In the data rows, the value 128 means zero.
Here are some points:
[131, 80, 122, 105, 77, 116, 61, 177, 151, 152, 188, 151, 121, 96, 116, 42, 104, 148, 102,
 170, 166, 110, 112, 180, 154, 177, 190, 127, 141, 186, 143, 140]
[170, 165, 146, 122, 147, 121, 135, 157, 226, 160, 130, 80, 136, 123, 135, 95, 93, 134, 105,
 162, 97, 100, 79, 127, 102, 145, 105, 201, 103, 129, 114, 151]
[148, 165, 131, 157, 133, 70, 134, 111, 143, 156, 124, 126, 203, 136, 111, 143, 129, 124, 103,
 152, 134, 89, 68, 132, 39, 138, 103, 190, 119, 146, 147, 125]
[86, 142, 144, 156, 151, 144, 189, 89, 79, 94, 92, 132, 118, 146, 152, 204, 148, 112, 126,
 97, 162, 204, 121, 148, 89, 187, 149, 131, 88, 94, 47, 100]
[135, 157, 177, 94, 152, 113, 127, 139, 248, 185, 109, 86, 141, 89, 71, 87, 108, 144, 123,
 150, 100, 117, 118, 131, 140, 165, 79, 171, 116, 133, 118, 141]
[124, 127, 131, 108, 156, 108, 176, 138, 149, 208, 156, 146, 113, 95, 113, 148, 103, 150, 120,
 168, 126, 47, 86, 154, 103, 150, 108, 110, 133, 135, 164, 94]
[180, 116, 96, 121, 56, 120, 142, 178, 190, 151, 171, 144, 146, 78, 111, 137, 119, 135, 99,
 171, 120, 84, 108, 131, 140, 150, 101, 144, 151, 181, 177, 140]
[167, 125, 46, 107, 143, 120, 134, 165, 189, 175, 175, 125, 176, 98, 132, 121, 120, 130, 105,
 155, 156, 59, 91, 141, 156, 142, 88, 121, 152, 176, 152, 115]
[63, 156, 125, 144, 136, 155, 111, 71, 94, 104, 147, 136, 79, 172, 175, 222, 100, 164, 145,
 151, 161, 229, 196, 121, 148, 140, 114, 108, 84, 153, 96, 77]
[86, 124, 83, 154, 119, 137, 118, 110, 99, 76, 106, 147, 97, 151, 160, 119, 142, 108, 162,
 109, 148, 168, 168, 139, 116, 111, 149, 86, 156, 187, 112, 116]
[179, 121, 136, 138, 96, 117, 182, 128, 201, 157, 171, 201, 158, 79, 132, 120, 135, 127, 86,
 155, 138, 46, 132, 113, 155, 150, 101, 130, 230, 211, 157, 128]
[155, 107, 145, 142, 74, 118, 175, 141, 153, 154, 157, 138, 149, 99, 115, 98, 121, 169, 117,
 158, 53, 98, 140, 142, 126, 162, 89, 101, 138, 183, 159, 119]
[136, 95, 125, 140, 78, 102, 183, 133, 108, 52, 103, 150, 122, 162, 134, 106, 164, 99, 131,
 93, 126, 112, 111, 125, 155, 80, 195, 113, 151, 114, 117, 134]
[92, 153, 112, 93, 185, 142, 9, 77, 75, 46, 77, 96, 85, 173, 168, 142, 140, 129, 120,
 93, 117, 208, 167, 111, 103, 167, 125, 95, 87, 76, 79, 133]
[166, 120, 107, 137, 112, 129, 127, 150, 151, 105, 95, 130, 99, 157, 120, 103, 146, 126, 174,
 119, 129, 97, 142, 114, 163, 131, 98, 164, 191, 134, 123, 134]
[126, 123, 135, 112, 148, 128, 152, 128, 134, 146, 118, 143, 133, 125, 173, 122, 132, 77, 115,
 152, 157, 146, 113, 168, 55, 114, 162, 118, 143, 88, 121, 115]
[110, 114, 133, 152, 117, 68, 122, 72, 78, 90, 148, 142, 138, 158, 152, 123, 135, 126, 119,
 108, 94, 152, 109, 122, 124, 29, 148, 105, 123, 163, 91, 93]
[88, 148, 105, 135, 190, 112, 126, 101, 85, 136, 121, 98, 143, 159, 124, 156, 158, 121, 134,
 136, 116, 205, 109, 80, 133, 171, 138, 131, 76, 104, 26, 137]
[201, 100, 129, 102, 183, 128, 143, 187, 168, 152, 135, 52, 155, 97, 99, 123, 133, 103, 123,
 93, 146, 4, 53, 145, 100, 122, 87, 176, 155, 86, 179, 126]
[165, 158, 179, 144, 105, 103, 169, 125, 180, 146, 142, 138, 207, 83, 106, 168, 207, 102, 128,
 130, 121, 61, 32, 137, 102, 136, 113, 139, 161, 157, 188, 100]
[96, 133, 96, 158, 150, 101, 48, 107, 77, 103, 101, 133, 131, 166, 187, 158, 124, 100, 129,
 100, 131, 183, 136, 116, 123, 124, 211, 99, 96, 76, 100, 100]
[60, 116, 86, 166, 138, 138, 110, 112, 86, 92, 138, 135, 25, 151, 128, 83, 103, 149, 178,
 125, 121, 234, 233, 97, 156, 100, 140, 33, 100, 129, 73, 117]
[92, 132, 103, 152, 122, 81, 93, 105, 121, 57, 129, 128, 120, 194, 133, 134, 130, 111, 139,
 64, 145, 176, 162, 122, 149, 113, 164, 137, 101, 95, 79, 141]
12 more points follow, each with its number after it:
[151, 121, 143, 122, 149, 112, 64, 118, 108, 145, 129, 118, 111, 103, 106, 117, 109, 169, 122,
 133, 117, 119, 96, 135, 135, 160, 95, 127, 154, 154, 134, 138] 0
[153, 128, 127, 144, 136, 113, 98, 141, 138, 128, 117, 120, 136, 0, 127, 73, 113, 147, 140,
 161, 133, 78, 122, 107, 184, 121, 72, 152, 124, 163, 150, 117] 1
[176, 105, 137, 77, 83, 130, 138, 193, 132, 157, 177, 34, 144, 74, 122, 133, 100, 180, 117,
 171, 144, 86, 110, 138, 129, 128, 119, 94, 167, 202, 189, 127] 2
[205, 97, 163, 101, 133, 147, 102, 185, 173, 127, 106, 125, 189, 111, 112, 111, 120, 99, 139,
 92, 203, 26, 80, 152, 122, 127, 97, 201, 193, 112, 171, 163] 3
[137, 137, 129, 146, 146, 121, 146, 119, 120, 149, 141, 121, 183, 147, 141, 142, 140, 105, 127,
 130, 130, 124, 76, 125, 156, 142, 118, 122, 107, 116, 153, 124] 4
[110, 104, 108, 137, 138, 129, 118, 129, 92, 59, 115, 75, 97, 151, 189, 236, 124, 98, 143,
 97, 75, 152, 146, 129, 143, 163, 123, 131, 138, 121, 103, 137] 5
[196, 103, 147, 102, 98, 135, 150, 181, 148, 159, 109, 139, 108, 77, 118, 0, 122, 119, 117,
 143, 132, 38, 104, 118, 174, 130, 102, 138, 165, 169, 120, 153] 6
[158, 158, 131, 120, 101, 115, 138, 153, 149, 164, 166, 149, 172, 84, 98, 98, 93, 148, 93,
 181, 115, 86, 114, 134, 118, 131, 75, 103, 151, 160, 100, 160] 7
[187, 142, 127, 115, 147, 122, 107, 144, 142, 171, 117, 121, 147, 102, 92, 105, 130, 149, 123,
 182, 135, 74, 104, 127, 131, 174, 86, 93, 105, 153, 110, 135] 8
[67, 183, 145, 148, 199, 158, 126, 57, 71, 133, 77, 109, 119, 193, 140, 127, 132, 88, 146,
 117, 114, 235, 91, 139, 88, 116, 124, 170, 61, 111, 94, 119] 9
[104, 119, 118, 160, 122, 126, 96, 48, 121, 69, 155, 121, 121, 154, 138, 153, 157, 104, 165,
 114, 117, 182, 163, 121, 139, 125, 124, 106, 135, 120, 122, 123] 10
[59, 135, 114, 153, 159, 104, 70, 85, 171, 74, 109, 130, 96, 161, 159, 145, 132, 129, 148,
 87, 125, 221, 155, 134, 136, 131, 137, 83, 68, 84, 72, 118] 11
Which three of these numbered points are nearest to each point below, looking only along the 5 directions in which the first points spread most? Their numbers follow each, nearest first.
[157, 98, 113, 121, 75, 105, 160, 175, 165, 156, 209, 135, 147, 67, 96, 116, 131, 146, 100,
 149, 110, 51, 133, 111, 127, 197, 100, 119, 27, 180, 111, 154] > 7 2 8
[128, 115, 175, 100, 93, 123, 84, 152, 137, 211, 149, 153, 108, 77, 107, 146, 102, 174, 110,
 188, 137, 44, 116, 148, 110, 132, 136, 114, 158, 160, 163, 112] > 2 7 8
[213, 130, 149, 68, 132, 114, 120, 179, 169, 138, 145, 112, 177, 102, 83, 117, 139, 121, 110,
 102, 119, 21, 82, 145, 102, 104, 107, 197, 146, 168, 180, 144] > 3 6 1
[221, 117, 124, 66, 122, 126, 137, 177, 181, 172, 91, 81, 151, 85, 120, 103, 147, 130, 127,
 107, 105, 53, 91, 86, 146, 120, 113, 177, 164, 100, 172, 114] > 3 6 1
[152, 146, 116, 94, 89, 110, 47, 148, 187, 175, 126, 104, 184, 85, 92, 80, 102, 165, 125,
 164, 122, 53, 77, 125, 113, 139, 74, 204, 141, 132, 107, 154] > 8 1 7
[193, 102, 140, 126, 107, 143, 137, 165, 138, 99, 135, 130, 140, 117, 134, 100, 150, 145, 131,
 102, 130, 67, 101, 132, 168, 121, 157, 153, 165, 141, 146, 149] > 6 1 3
[190, 105, 172, 100, 127, 122, 161, 175, 189, 195, 114, 113, 180, 93, 82, 129, 170, 141, 118,
 123, 69, 56, 112, 104, 116, 97, 155, 183, 165, 124, 160, 133] > 3 1 6
[201, 97, 135, 127, 134, 166, 130, 174, 109, 78, 106, 94, 138, 104, 144, 93, 170, 92, 132,
 100, 122, 68, 94, 119, 144, 102, 127, 155, 190, 97, 140, 129] > 3 4 6
[156, 160, 91, 168, 96, 150, 141, 120, 146, 175, 141, 119, 171, 163, 115, 64, 101, 143, 133,
 164, 121, 127, 149, 116, 133, 144, 106, 130, 134, 134, 104, 112] > 0 1 8
[37, 113, 122, 114, 140, 145, 157, 98, 84, 104, 115, 118, 70, 138, 154, 115, 112, 136, 165,
 95, 139, 185, 184, 109, 132, 75, 116, 96, 85, 123, 125, 135] > 10 11 5
